In the data rows, 50 means zero.
Here are some numbered points:
[45 50 57 59 16 63 57 56 67 75 37 79 61 28 43 64 57 50 80 24 73 54 45 41 53 99
 64 63 51 74 64 52] 0
[41 41 49 46 57 46 47 51 68 42 48 32 48 71 52 52 50 59 29 50 55 35 38 53 51 49
 63 48 56 59 42 35] 1
[53 48 43 51 69 35 50 51 45 36 56 37 43 62 61 41 48 53 34 62 39 47 49 60 46 16
 45 41 47 39 43 48] 2
[60 37 42 57 94 18 57 54 46 20 53 14 42 77 84 29 63 49 10 67 43 22 51 85 28 0
 42 28 47 8 33 30] 3
[51 45 43 41 55 47 43 47 61 56 52 39 56 48 60 44 55 57 33 48 55 40 49 52 35 32
 52 53 60 38 39 42] 4
[39 71 80 62 23 78 43 49 39 35 53 75 48 45 19 66 29 41 82 45 34 76 47 30 83 99
 54 59 33 91 63 72] 5
[51 53 35 55 63 39 49 47 54 55 49 42 44 68 62 45 44 59 47 51 44 49 50 54 43 27
 48 36 41 31 48 58] 6
[53 66 68 68 22 62 56 54 32 54 45 86 56 24 33 59 46 26 86 38 52 74 62 40 67 88
 48 56 41 66 65 65] 7
[60 33 40 48 89 22 52 56 52 34 54 19 46 71 85 34 69 51 8 60 48 22 47 77 27 0
 47 39 54 12 33 27] 8
[56 36 57 56 21 54 55 62 59 70 41 75 68 18 42 46 79 37 65 35 76 43 53 61 49 99
 62 65 71 61 58 34] 9
[54 49 57 55 60 36 54 55 49 35 46 40 49 49 68 38 65 46 36 49 49 37 51 67 36 28
 53 49 58 30 47 34] 10
[46 68 63 50 46 60 47 47 49 41 50 48 50 50 47 57 39 49 53 50 35 60 52 41 57 51
 51 51 42 58 44 60] 11
[49 61 57 42 19 80 38 44 51 74 58 77 56 29 11 63 34 47 81 47 47 78 53 18 75 99
 45 66 50 81 62 74] 12
[49 50 38 64 24 40 60 55 72 82 24 68 59 30 81 58 79 61 55 2 91 30 46 52 18 74
 76 64 56 54 61 43] 13
[48 43 44 48 77 36 53 47 58 35 48 30 37 79 56 51 43 61 33 62 41 36 43 62 45 21
 54 38 45 44 39 46] 14
[36 97 69 41 9 85 39 34 46 68 49 81 64 21 35 69 30 53 89 26 48 83 61 10 63 92
 52 72 45 77 64 81] 15
[55 44 33 49 69 37 54 48 39 44 60 43 40 64 47 47 42 54 45 65 41 51 50 55 53 18
 42 34 43 35 51 58] 16
[46 64 61 44 28 77 41 45 42 61 56 72 54 39 18 61 35 46 76 45 48 77 53 25 70 94
 47 57 48 79 65 71] 17
[58 37 41 62 37 43 65 52 58 73 42 74 55 28 55 53 70 42 68 24 78 43 49 60 42 79
 63 54 55 51 66 43] 18
[54 46 50 62 14 62 58 58 58 78 43 91 66 11 38 54 69 35 83 25 78 56 58 46 57 99
 60 71 56 65 69 50] 19
[37 55 61 37 53 64 38 48 52 32 59 39 45 63 33 52 38 56 43 66 37 54 45 38 63 50
 44 54 49 62 41 55] 20
[42 73 60 43 29 77 42 43 46 56 50 58 50 45 35 63 29 56 66 44 40 73 52 18 64 75
 46 63 40 70 53 72] 21
[53 50 50 55 65 40 56 51 37 35 60 42 45 52 53 39 51 41 41 67 39 52 56 62 52 21
 41 39 48 34 48 50] 22
[54 55 46 57 55 48 51 51 42 52 54 52 44 54 52 55 43 49 60 48 51 56 54 46 50 42
 46 40 41 45 55 61] 23
[48 42 27 38 67 45 48 41 53 55 54 45 39 65 36 53 34 59 51 75 39 59 49 45 58 33
 42 31 47 40 51 67] 24
[37 64 68 39 21 81 37 47 47 56 53 64 56 37 18 64 29 53 76 48 45 76 49 20 70 97
 50 66 52 87 54 67] 25
[49 49 62 53 53 59 50 53 40 35 51 51 50 47 45 50 47 42 50 55 42 55 53 53 56 53
 50 50 53 54 47 50] 26
[36 62 47 42 60 48 41 43 58 40 47 24 43 77 65 59 33 72 31 49 37 45 41 40 40 21
 51 46 42 50 39 55] 27
[50 32 42 43 77 32 45 50 65 34 45 16 46 81 61 46 47 65 14 66 44 28 33 67 38 13
 52 38 54 43 32 29] 28
[44 70 54 48 19 76 48 40 52 72 50 75 58 35 29 67 31 52 91 30 52 77 52 20 66 97
 53 61 43 75 66 76] 29
[58 50 38 50 31 62 51 45 47 81 53 85 52 26 23 57 39 46 88 44 58 75 60 30 67 88
 49 50 48 58 66 76] 30
[53 28 46 44 88 30 50 58 52 25 52 18 45 73 70 32 66 51 5 74 42 22 46 77 33 0
 45 38 58 24 29 17] 31
[49 61 48 44 30 74 42 38 46 63 62 74 51 38 19 61 29 49 84 57 41 87 62 23 76 83
 40 56 46 68 61 78] 32
[45 51 66 64 19 64 60 57 52 49 42 75 61 27 42 56 57 39 75 28 66 55 53 49 56 99
 64 57 52 75 58 44] 33
New points follow, each followed by the numbers of its two nearest points above, looking only along the 6 directions in which the numbered points spread most, nearest first.
[48 40 35 52 74 40 53 48 56 38 50 28 35 80 51 49 41 63 33 65 39 46 42 53 53 24
 52 36 38 45 42 51] 14 2
[51 62 75 54 24 69 47 49 34 50 52 82 59 27 31 57 45 29 80 43 50 72 62 35 72 95
 45 63 50 69 59 63] 7 17
[50 71 48 53 27 61 51 46 44 79 44 80 53 32 37 65 44 48 83 32 56 77 59 22 59 85
 54 63 44 68 69 80] 29 30
[45 71 53 45 54 52 45 42 46 37 52 34 44 66 68 54 34 59 43 43 36 54 49 40 38 22
 53 49 37 45 47 61] 27 6
[47 52 44 22 47 57 32 43 62 56 52 39 53 50 49 48 45 64 30 53 50 49 43 35 43 39
 43 61 61 58 41 44] 4 1
[48 19 22 34 77 34 46 49 75 56 55 24 43 73 49 43 47 67 18 72 53 38 40 61 45 24
 50 43 61 45 36 34] 28 14
[59 41 44 66 23 43 62 58 62 72 34 77 61 27 53 54 71 43 70 21 77 42 53 59 44 87
 67 57 57 59 63 42] 18 9
[44 76 66 45 30 70 46 48 40 59 53 67 57 33 34 63 30 46 78 43 41 78 58 25 61 71
 48 62 39 64 59 75] 21 17
[46 58 54 32 66 43 35 44 55 34 54 14 50 71 66 41 46 59 17 56 37 42 37 47 34 12
 45 50 52 45 34 43] 27 14
[60 57 58 63 11 50 65 57 45 78 40 95 72 6 58 49 82 27 83 14 77 52 62 54 42 96
 59 67 62 53 67 44] 19 9
[62 32 46 49 24 51 56 62 57 79 42 78 69 9 48 37 86 31 60 33 83 42 58 61 40 85
 55 64 71 51 60 32] 9 18
[51 50 42 49 71 38 52 47 55 45 44 23 44 75 65 46 45 62 28 50 46 36 43 52 35 15
 55 37 47 37 42 46] 14 2
[49 50 36 42 29 62 47 44 66 84 46 70 58 34 24 57 41 58 77 41 57 62 49 27 57 95
 55 56 50 69 65 64] 30 29
[40 66 64 51 14 76 49 48 52 64 50 79 53 35 19 75 31 48 91 33 51 74 50 22 70 99
 59 61 39 85 65 71] 29 17
[49 48 66 55 60 45 50 58 50 28 50 37 54 53 61 43 62 41 35 49 46 37 47 68 50 38
 54 48 53 49 44 34] 10 26
[41 34 53 40 47 58 42 53 76 45 44 32 55 59 43 52 55 60 32 53 53 29 35 56 49 68
 60 60 66 73 46 25] 1 4
[72 4 34 51 65 11 60 71 58 57 47 45 61 25 93 9 99 37 9 51 84 4 57 99 13 11
 46 50 84 5 40 0] 8 31
[43 66 59 56 19 74 50 45 48 66 46 74 53 40 24 70 37 50 87 34 51 70 47 26 67 99
 57 63 43 84 64 73] 29 17
[49 43 58 41 56 50 49 50 45 39 61 45 50 47 40 45 46 47 43 75 36 50 49 50 66 38
 37 51 49 47 47 47] 26 20
[51 64 57 58 57 48 52 52 33 40 57 53 45 56 49 52 41 42 58 56 35 60 58 50 56 38
 44 41 37 40 52 65] 23 11
[49 54 63 49 51 53 48 52 47 33 52 50 52 54 46 50 53 42 50 51 43 48 49 54 53 47
 50 51 46 54 43 43] 26 11
[59 51 59 69 13 54 65 60 43 81 40 99 69 4 50 54 73 26 93 18 76 57 68 51 45 99
 60 66 50 57 73 52] 19 0
[56 53 53 58 92 16 63 55 38 16 47 16 40 78 95 34 60 50 11 59 38 23 50 79 18 0
 47 24 42 8 30 30] 3 8
[45 68 48 40 16 74 41 43 54 83 45 73 54 29 23 69 32 57 81 34 57 78 52 18 64 95
 56 63 49 75 66 71] 29 12
[42 72 54 42 64 44 44 43 48 41 49 27 46 74 70 56 33 64 36 49 31 47 46 36 37 8
 52 43 39 44 38 58] 27 6
[33 68 77 57 29 72 47 51 43 31 52 65 45 49 27 69 27 41 78 45 38 70 49 35 74 93
 56 59 37 80 57 69] 5 17
[40 72 64 39 24 75 39 43 48 61 53 61 57 35 32 60 32 46 70 35 53 70 51 18 57 80
 49 66 53 76 53 68] 21 25
[56 24 41 58 67 19 60 64 61 39 44 32 50 52 85 27 83 51 13 45 67 11 46 87 21 13
 54 49 71 22 43 14] 8 31
[45 64 54 42 32 71 41 40 55 62 53 61 49 45 27 66 33 53 70 47 42 67 48 25 66 80
 51 60 48 69 60 65] 21 17
[58 50 45 49 68 41 49 48 36 41 58 43 50 50 51 40 51 44 43 62 41 56 55 57 50 22
 42 44 52 35 43 52] 22 2
[50 44 33 38 51 49 45 45 57 64 51 49 50 46 46 48 54 54 46 53 57 48 48 48 48 47
 46 56 54 52 49 46] 4 23
[51 39 39 35 66 53 38 45 55 56 60 39 45 61 37 46 37 56 39 70 41 56 49 51 52 38
 41 46 53 49 45 55] 24 16
